[[146 128 138 120]
 [131 130 108 123]
 [110 131 140 140]
 [127 113 150 114]
 [131 137 145 112]
 [143 146 138 116]
 [137 144 106 131]
 [141 123 144 114]]
:
[[141 137 143 131 127 110 131 146]
 [123 144 146 137 113 131 130 128]
 [144 106 138 145 150 140 108 138]
 [114 131 116 112 114 140 123 120]]

[[124 129 126 135 135 118 131 129 127 137 133 132 135 123 123]
 [126 128 122 132 127 120 130 132 128 135 130 129 132 125 126]
 [124 130 126 135 135 118 131 128 126 136 133 132 134 124 123]
 [121 133 124 142 142 106 134 127 123 144 139 137 141 119 119]]
:
[[121 124 126 124]
 [133 130 128 129]
 [124 126 122 126]
 [142 135 132 135]
 [142 135 127 135]
 [106 118 120 118]
 [134 131 130 131]
 [127 128 132 129]
 [123 126 128 127]
 [144 136 135 137]
 [139 133 130 133]
 [137 132 129 132]
 [141 134 132 135]
 [119 124 125 123]
 [119 123 126 123]]

[[147 116 126 133 117 119 145 147 116 117 123 117 118]
 [107 146 139 132 145 149 108 111 150 148 124 148 143]]
:
[[107 147]
 [146 116]
 [139 126]
 [132 133]
 [145 117]
 [149 119]
 [108 145]
 [111 147]
 [150 116]
 [148 117]
 [124 123]
 [148 117]
 [143 118]]

[[119 131 138 116 127 109 127]
 [127 114 106 131 119 139 119]
 [126 114 107 129 118 136 118]
 [119 131 138 115 127 107 126]
 [120 131 138 116 126 109 126]]
:
[[120 119 126 127 119]
 [131 131 114 114 131]
 [138 138 107 106 138]
 [116 115 129 131 116]
 [126 127 118 119 127]
 [109 107 136 139 109]
 [126 126 118 119 127]]

[[115 117]
 [132 128]
 [151 144]]
:
[[151 132 115]
 [144 128 117]]

[[130 142 125 143 132 117 150 143]
 [127 130 121 131 118 123 145 135]
 [132 128 118 130 122 126 139 133]
 [132 152 123 127 136 109 153 137]]
:
[[132 132 127 130]
 [152 128 130 142]
 [123 118 121 125]
 [127 130 131 143]
 [136 122 118 132]
 [109 126 123 117]
 [153 139 145 150]
 [137 133 135 143]]

[[118 119 119 119 117 120 144 121 119 120 118 128 126 118 118]
 [120 119 118 119 117 120 141 121 122 119 119 129 127 118 118]
 [120 120 119 117 117 120 146 121 120 119 119 128 124 118 116]
 [137 137 137 136 139 136 107 135 139 137 138 128 130 137 139]]
:
[[137 120 120 118]
 [137 120 119 119]
 [137 119 118 119]
 [136 117 119 119]
 [139 117 117 117]
 [136 120 120 120]
 [107 146 141 144]
 [135 121 121 121]
 [139 120 122 119]
 [137 119 119 120]
 [138 119 119 118]
 [128 128 129 128]
 [130 124 127 126]
 [137 118 118 118]
 [139 116 118 118]]

[[145 103 137]
 [126 114 126]]
:
[[126 145]
 [114 103]
 [126 137]]

[[132 132 126]
 [122 133 122]
 [136 129 123]
 [126 130 130]
 [124 133 134]
 [137 128 115]
 [141 129 100]
 [135 133 149]
 [119 122 118]
 [124 125 140]]
:
[[124 119 135 141 137 124 126 136 122 132]
 [125 122 133 129 128 133 130 129 133 132]
 [140 118 149 100 115 134 130 123 122 126]]
---
[[146 143]
 [129 112]
 [141 143]
 [108 149]]
:
[[146 143]
 [129 112]]

[[118 100 135]
 [131 137 128]
 [138 133 121]
 [132 139 124]
 [119 121 118]]
:
[[118 100]
 [131 137]]

[[119 122 138 125 132]
 [127 132 134 124 141]
 [123 127 150 118 122]]
:
[[119 122]
 [127 132]]

[[130 111 139]
 [144 153 121]]
:
[[130 111]
 [144 153]]

[[128 123 121]
 [105 112 111]]
:
[[128 123]
 [105 112]]

[[104 105 137]
 [146 151 135]
 [124 124 154]
 [125 127 119]]
:
[[104 105]
 [146 151]]

[[137 135]
 [116 111]
 [105 100]]
:
[[137 135]
 [116 111]]
